One vector is turned by the same rotation once a step. Each row is the vector after some number of steps, and that number follows the row.
The counts run from 0 to 862.
[ 1.43  1.27  1.12 -1.96 -5.30  2.74  1.75 -0.71  2.07 -0.43 -1.96  0.24
  1.10  1.31 -4.74 -1.70  3.43  1.06 -1.75  0.77  4.29 -4.37 -2.04  0.77
  3.00 -2.36 -0.32  2.39 -2.69 -1.52 -1.74  0.72 -1.12  3.17  1.44 -2.41
 -1.79  1.45 -0.47 -2.69 -2.21 -0.21 -0.83 -1.75 -0.22 -0.12 -3.41 -2.80
 -1.30 -2.49] : 434
[ 0.41  0.84  2.10 -2.35 -4.78  1.92  1.58  0.16  2.90  2.07 -2.84  0.08
  1.17  0.06 -1.30 -0.90  3.28 -3.00 -2.34  5.20  2.01  1.25  0.69  3.22
  2.13 -1.04 -0.93  0.88 -0.88 -1.80 -0.44 -0.19  0.88  1.80  2.12 -2.20
  1.01 -2.06 -2.01 -0.96  0.11 -3.61 -2.27 -2.90 -4.05  2.11  1.19 -4.14
 -2.43 -0.77] : 310
[-0.85  1.93  2.73 -0.10 -2.36  3.61 -1.03  2.18  3.42  3.01 -1.86 -1.32
  0.20  0.30  1.58  0.86  0.15 -3.58  3.77  2.52  0.36  3.51  0.20 -1.15
  0.97  0.87 -0.65  1.22 -0.59  0.12  1.11 -0.25  2.47  1.89  2.01 -1.13
 -0.22 -3.05 -5.20 -0.89  1.67 -0.42 -5.19 -4.46  0.93  0.34 -0.80  2.16
 -3.80  0.05] : 307
[-0.30  0.15  2.42 -2.45  0.93  4.53 -3.83  2.09  1.57  0.94  0.43 -1.37
 -0.51  1.89 -4.27  1.97  0.39 -1.41 -2.13  0.54  2.61 -2.05 -2.60 -0.17
  2.48  1.95 -2.24  2.09 -2.00 -2.54  2.57  1.46 -1.03  0.05  0.97 -3.40
 -1.40 -0.28 -3.25 -1.94  0.75  1.72 -3.82 -2.27  0.53 -0.90 -4.14  1.43
 -4.29 -2.61] : 761
[ 3.53  0.99  0.83 -1.68 -1.69  2.18 -1.57  2.34  4.09  0.48 -2.12  1.11
  2.33 -0.22 -1.37  1.18  0.62 -5.36  3.49  1.47  1.20  0.94 -0.71  0.37
  0.22 -0.40 -2.00  0.53 -2.01 -1.29  0.45 -1.24  2.56  0.28 -0.38  0.42
 -1.63 -4.63 -4.50 -0.46  1.12 -1.68 -5.91 -2.99  1.40  0.26 -2.12  4.41
 -5.50  1.47] : 399
[ 1.71 -0.35 -0.58 -5.74 -2.03  3.50 -1.48  3.18  2.27  2.13 -2.62 -2.01
  1.61  2.18 -4.33 -0.55 -1.22 -2.27  0.09  1.05  5.29 -0.98 -1.47  0.71
  2.62 -2.57 -2.33  1.57 -2.15  0.23  0.78  1.51  0.27  2.11 -2.01 -0.58
 -1.49 -1.58 -0.30 -0.20 -1.44 -1.18 -1.14 -1.89  0.07  2.35 -1.90 -0.30
 -5.92 -0.92] : 195
[ 3.38 -0.45  2.88 -1.74 -3.54  3.15  1.71  2.26  1.73 -1.85 -0.36  1.07
  4.72 -0.77  1.61 -3.77  0.91 -3.13  0.32  1.98  2.06 -1.65  0.84  0.40
  1.43  0.95 -1.53  3.45 -1.38 -2.23 -0.96 -1.45 -0.33  0.60 -0.99  0.28
 -6.21  0.60 -4.32  0.41  1.21  1.17 -1.52 -2.50  1.35  1.79 -2.54  1.12
 -4.03 -2.26] : 809
[ 1.26  0.10  3.09 -1.94 -4.47  2.28  1.66  0.41  2.19  2.55 -3.31 -0.67
 -0.57  1.29 -1.54 -1.33  1.73 -1.01 -1.96  3.12  0.09 -2.55 -0.95  2.66
  3.89 -0.77 -1.45  3.66 -1.13 -3.08  1.76  0.11  3.08  3.50  1.42 -0.68
 -2.54 -0.88 -2.12 -1.70 -1.11  0.60 -3.94  1.36 -4.20  2.29 -3.66 -3.58
 -1.64  1.13] : 70
[ 0.59  0.24  0.28 -3.53 -2.17  5.22 -0.51 -1.02  2.04 -1.71  1.31  1.36
  2.18 -1.20 -6.50 -3.56  0.15 -4.00  1.01 -0.43  2.80 -2.07 -1.72  0.18
  1.47  1.14 -1.59  3.51 -2.27 -0.40 -1.47  0.65  0.86 -1.11  0.85 -2.45
 -1.64 -2.53 -0.04  0.14 -0.17 -1.33 -3.95 -4.19  1.17  0.86 -2.39  1.60
 -3.95 -0.96] : 746
[ 2.68  1.59  2.75 -2.07  0.96  2.44 -2.45  0.88  1.79 -0.97  0.21  3.39
  2.61  0.85 -2.44 -1.14  3.17 -2.58 -0.66 -1.20  1.18 -2.66 -1.86 -0.67
  1.08 -0.13 -2.01  0.42 -1.77 -3.41  1.27 -0.98  0.67 -0.82  1.47 -1.35
 -4.87 -2.53 -2.65  0.60  1.49  2.46 -4.73 -1.78  0.61 -1.96 -4.33  0.71
 -3.56 -0.44] : 243
[ 0.59  2.95  1.67  0.80 -1.81  3.88 -0.78  1.30  4.07  0.99 -0.96  0.87
 -1.52  1.61  0.44  2.02  2.47 -2.00  3.57  1.25  1.55  0.75 -0.96 -1.83
  1.14  0.28 -0.73  0.49 -2.86 -1.26  1.53  1.76  0.24  0.76  3.75 -1.67
 -0.23 -2.54 -2.02 -2.44 -0.78  1.48 -5.71 -4.25  2.38 -3.06 -1.88  3.24
 -4.36 -0.45] : 539
[ 1.53  2.43  1.99 -2.45 -1.96  2.26 -1.45  2.09  2.76 -1.29  0.27  1.19
  4.57  1.01 -2.32 -1.26  3.26 -2.66  0.52  3.27  3.52 -1.75 -1.28  0.97
 -0.57 -1.84 -1.50 -2.61 -1.80 -1.49 -2.01 -1.28  0.16  0.00  0.05 -2.41
 -1.86 -2.93 -4.98  1.07  1.60 -2.04 -1.51 -3.18  3.37 -0.08 -1.28  2.73
 -5.20 -1.11] : 96
[ 0.44  1.76 -1.12 -3.28 -0.37  2.50 -2.86  0.41  1.32 -0.60  0.66  0.69
  1.06  2.51 -6.10 -0.16 -1.14 -3.17  2.14  0.47  4.87 -2.63 -2.39 -0.31
  1.16 -2.10 -1.07  1.54 -1.99 -1.31  1.43  0.53  0.01 -0.88 -0.62 -2.77
 -1.31 -2.67 -0.72 -0.35 -0.02  0.40 -4.39 -2.13  3.35  0.30 -2.08  2.24
 -4.49 -1.31] : 34
[ 2.78  0.23  3.73 -3.25 -0.47  2.27 -0.18  3.62  1.69  0.04 -0.47  2.48
  4.53  1.37 -2.63 -2.40  4.19 -1.21 -3.84  1.94  1.95 -4.02 -0.96  1.26
  2.75 -1.44 -3.38 -0.85 -1.52 -2.83  0.05 -0.14 -0.28  1.39  1.05 -1.13
 -5.39 -1.63 -2.35  0.50 -0.35  2.31 -1.35 -0.29 -1.03  0.04 -4.50 -1.45
 -3.08 -1.14] : 799
[ 0.96 -0.94  0.54  1.50 -6.32  4.77  0.65 -0.19  2.10 -1.55 -0.19  1.48
 -0.30 -0.33 -2.07  0.98  2.68 -2.67 -1.42  1.94  0.87 -0.41 -1.68  0.02
  2.68  1.27 -0.28  2.48 -3.96 -0.69 -0.34  0.43 -2.82  3.41  3.03 -1.12
 -1.38  0.84 -2.07 -5.06 -0.38 -0.48 -2.46 -4.78 -1.12 -0.13 -4.31  0.13
  0.20 -2.86] : 757
[ 0.15  0.73  2.65 -3.75 -1.08  2.12 -1.81 -1.91  3.19  0.34 -2.14 -1.24
 -0.37  1.37 -3.67  1.94  2.55 -2.43 -0.30  1.84  2.33 -2.38 -2.14  3.84
  1.06 -1.88 -1.22  1.01 -1.04 -4.30  0.67  1.71  3.47 -0.27  0.10 -3.45
  0.14 -3.26 -2.07  0.07  0.02 -1.58 -4.78 -0.96  1.80  1.52  0.75  0.50
 -4.57 -1.60] : 227
[ 3.11  1.14  1.00 -3.19 -2.43  2.62  0.47  2.82  3.36  1.94 -4.03  0.54
  0.14  0.73 -3.27 -1.16  2.30 -2.82 -0.08 -0.29  1.07  0.01 -1.55 -1.47
  3.50 -0.53 -1.14 -0.30 -3.03 -1.64  2.34 -0.71  0.95  2.58  2.99  0.10
 -0.90 -1.70 -2.43 -1.97 -1.15  0.72 -3.29 -1.02 -4.55 -0.77 -5.91 -1.19
 -1.14  2.14] : 395
[ 0.23  3.34  1.31  1.69 -4.18  0.64  1.83  0.27  3.09  1.45 -2.09  0.20
  1.11  2.02 -0.64  0.22  0.68 -4.22  3.48  3.65  0.49  0.45 -1.11  1.97
  1.14 -1.09 -0.64  1.44 -1.94 -0.28  1.13 -2.54  3.98  2.67  3.57 -1.09
  0.39 -4.25 -4.89 -2.55 -0.82 -2.32 -4.30 -2.24 -1.05 -0.08 -2.94  1.80
 -0.98  2.17] : 76
[ 2.19 -0.10 -0.05 -2.28 -1.89  3.45  1.81  0.43  2.69 -2.91 -0.47  0.28
  4.24  0.15 -3.50 -2.40  2.97 -3.01  1.04  2.16  4.20 -3.74  0.01  1.12
  1.78 -1.70 -2.96 -0.71 -1.69 -1.43 -2.06  0.70 -0.31 -0.14  0.02 -0.91
 -2.15 -1.39 -0.61  1.85 -3.07 -1.30 -0.95 -3.73  2.36  0.67 -1.08  3.17
 -4.59 -2.39] : 189
[ 2.30  1.57  2.64 -0.87 -3.07  1.48 -0.84  2.61  3.15  1.81 -2.23  3.11
 -1.47  2.87 -0.57  4.32  3.96 -1.85 -1.03  2.08  2.13  2.27 -0.78 -0.23
  2.31 -2.66 -0.43 -2.38 -3.83 -1.78  2.04  1.06 -1.15  2.97  2.50 -0.92
  0.38 -1.08 -1.26 -2.96 -0.08  0.84 -3.64 -3.48 -1.47 -1.42 -3.22 -1.32
 -2.53 -0.29] : 549
[ 0.27  0.56  0.95 -2.16 -5.20  3.09  0.21  4.14  2.09  2.53 -0.99 -1.93
 -0.02  1.06 -1.60 -0.01 -3.02 -3.37  1.78  2.66  4.58  2.85  1.69  0.30
  2.14 -1.32 -0.33  2.89 -2.61  1.89  1.99  0.21 -1.22  3.25  0.88 -0.62
  1.02 -0.75 -1.74 -1.83 -0.59 -2.73 -1.58 -5.19 -1.32  1.04 -1.91 -0.52
 -2.86 -0.44] : 510
[ 1.88  1.22  2.29 -0.22 -2.60  3.25 -0.89  2.59  3.34  1.68 -2.43  2.71
 -0.82  1.53 -0.28  2.85  1.89 -3.54  1.72 -0.53  1.03  2.52 -1.73 -1.94
  2.43  0.78 -0.12  0.73 -4.06 -0.84  3.16  0.57 -0.66  2.13  3.08 -0.42
 -0.84 -1.96 -1.84 -3.33  0.98  2.05 -4.86 -3.41 -1.93 -2.01 -3.69  0.33
 -2.95  0.12] : 548
[ 1.53  1.80 -0.41  0.18 -2.96  3.23  0.65  1.34  2.40 -0.94  0.75  1.94
  4.62  1.33 -2.29 -3.20 -0.64 -4.93  4.39  2.97  2.78 -0.37  1.21  0.26
  0.65 -1.09 -2.64  1.43 -1.53  0.34 -1.09 -2.16  1.83  1.25  2.05  0.67
 -2.37 -4.68 -2.69  1.27 -0.70 -1.62 -3.81 -4.87  2.37 -1.72 -0.94  2.24
 -3.68  0.70] : 492
[ 3.02  1.71  2.92 -1.70 -1.65  1.49  1.72  2.16  2.85  0.67 -3.26  2.57
  2.00  3.22 -2.44  0.42  4.28 -0.52 -2.65  2.48  2.43 -1.38 -0.58  1.66
  3.15 -2.58 -1.57 -0.17 -1.67 -4.16  2.15 -0.12  1.07  2.48  0.98  0.08
 -3.55 -1.78 -1.75 -1.63 -1.39  2.75 -1.00  0.85 -1.88 -0.91 -4.48 -2.98
 -2.02  0.60] : 790
[ 1.26  1.05  1.83  2.21 -1.67  3.71  0.23  3.12  4.86  1.55 -1.94  0.46
  1.14  0.61  3.00  2.45  2.99 -3.02  1.84  5.36  0.66  3.19  0.56  0.60
  1.63 -1.14 -2.73 -0.90 -3.05 -0.14  1.20  1.22 -0.18  2.97  0.40  0.91
 -2.03 -2.26 -3.66 -1.68 -0.40 -0.60 -2.79 -4.43  1.14  0.02 -0.71  3.03
 -4.54 -0.20] : 702
[-1.17 -0.04  2.60 -0.68 -0.44  5.67 -1.67 -0.32  1.32 -0.45  1.72  1.64
  2.25 -0.87 -4.60 -1.42  3.71 -2.47 -2.63  3.93  1.22 -1.85 -1.95  0.81
 -0.01  1.10 -3.02  1.67 -1.60 -3.63 -2.99  0.73 -0.10  0.05  2.27 -3.07
 -3.88 -2.77 -2.84 -1.50  0.20  0.15 -1.39 -3.48  1.10  0.16 -1.04  2.89
 -2.96 -2.17] : 452
[ 1.64  0.72 -0.58 -2.10 -3.43  2.34  1.26  0.60  1.93 -1.23  0.62  3.94
  3.32  2.03 -5.09 -0.66  3.25 -2.18 -1.95  1.84  5.03 -1.24  0.59  1.04
  1.91 -2.93 -0.85 -0.86 -3.02 -1.42 -1.00  0.71 -3.34  1.07  2.16 -0.93
 -1.34 -1.92  1.10 -0.65 -1.58 -2.03 -0.92 -4.86 -1.76 -1.00 -1.92 -3.19
 -1.64 -0.54] : 341
[-0.75  1.82  3.85 -1.74  0.47  3.25 -2.03  3.86  1.35  3.16 -1.47 -2.30
 -1.51  3.65 -3.08  1.92  1.56 -0.57 -3.95  3.95  1.65 -0.54 -1.63  1.61
  2.98 -1.31 -2.90  0.13 -1.15 -1.26  2.78  0.88  0.36  2.64  2.64 -2.40
 -0.52 -1.06 -5.26 -2.33 -1.37  0.58 -2.30 -0.18 -1.77  0.52 -4.86 -0.77
 -1.94 -0.98] : 63
[ 2.93  2.47  2.75 -3.18 -3.50  0.90  1.67  4.59  1.96 -0.04 -3.31 -0.18
  0.47  1.62 -0.07  0.70  1.52 -1.06 -1.54  1.91  3.24 -1.20  0.35  0.70
  4.20 -2.79 -1.54 -1.32 -1.30 -0.45  3.01  0.03 -2.74  1.66  3.25 -0.25
  0.46  0.36 -3.50 -0.39 -1.64  0.77 -1.63 -2.18 -2.04 -1.04 -4.55 -3.61
 -3.62 -1.00] : 720
[ 2.20  1.15  1.95 -3.39 -2.90  1.65  1.35  0.70  2.65 -0.66 -2.65  2.03
  5.43 -1.50 -3.05 -4.00  3.86 -3.32  0.80  2.41  2.43 -2.43 -0.67  2.01
 -0.06 -0.93 -0.86  0.71 -0.81 -3.18 -2.13 -0.51  3.42 -0.29  0.01 -1.02
 -3.35 -3.82 -1.99  2.00  0.00 -1.32 -2.27 -1.36  1.12  1.17 -1.38  0.57
 -4.18  0.42] : 88
[ 0.36  1.70  2.08 -4.02 -2.02  2.97 -1.86  4.71 -0.32  1.84  0.87  1.80
  1.95  2.89 -3.61 -1.07 -1.16 -0.82 -2.31  1.49  5.02 -0.98 -0.05 -1.89
  1.38 -1.63 -1.29  1.60 -2.69 -0.52  1.94 -1.00 -3.07  1.26  0.20 -2.31
 -1.76 -0.26 -2.77 -1.55  0.39  1.42 -2.10 -2.62 -0.83 -1.66 -2.98 -5.18
 -2.73 -0.94] : 659
[ 1.75  2.24  4.08 -1.31 -4.95  1.87  0.99  2.35  3.19  1.44 -2.82 -0.71
  0.38  0.30  4.02  0.15  0.92 -2.72  2.37  1.47 -0.16  1.32  1.85  0.53
  1.80  0.31 -0.52  3.37 -1.36 -2.70  2.62 -0.98  1.22  0.64  1.14 -0.16
 -2.43 -0.68 -4.29 -0.91  1.24  1.81 -5.36 -2.89 -0.52  0.66 -1.09 -1.34
 -5.51 -2.02] : 315
[ 0.32  4.11  2.00  1.91 -3.69 -0.06  0.82  0.33  3.78 -0.89 -1.24  0.98
  1.45  1.06  1.76  1.35  2.98 -3.36  3.20  2.59  1.72 -0.57 -0.97  0.88
  0.14 -1.86 -0.61 -0.53 -1.79 -1.20  0.12 -3.22  1.29  1.06  3.56 -2.26
 -0.87 -3.42 -5.38 -0.96  0.22 -0.17 -4.17 -2.86  2.34 -1.92 -1.99  1.81
 -3.52 -1.06] : 632
[-0.41  3.81  3.33 -1.77 -2.37  1.18 -0.33  1.13  3.02  0.97 -2.59 -1.04
 -2.43  3.21 -3.20  3.07  2.71  0.93 -0.61  2.43  3.15 -1.66 -2.77  0.62
  2.95 -2.66 -0.83 -0.01 -2.76 -2.67  1.90  1.44 -0.12  2.76  2.84 -3.06
  0.62 -1.01 -3.42 -3.17 -1.10  0.25 -3.64 -1.36 -0.68 -1.34 -3.29 -1.67
 -2.53 -0.94] : 225
[ 0.16 -1.41  2.84  0.94 -2.64  6.06  0.04 -1.47  1.82 -0.99  0.74  1.18
  1.96 -1.48 -0.95 -1.46  3.17 -2.67 -0.12  2.98  0.46 -1.20 -1.18  1.01
  0.38  2.02 -1.59  3.04 -2.64 -3.98 -1.54  0.03  1.33  0.90  0.37 -2.51
 -4.22 -1.33 -1.54 -1.94  0.75  0.01 -3.43 -2.86  1.76  2.17 -0.97  1.89
 -3.45 -2.48] : 453
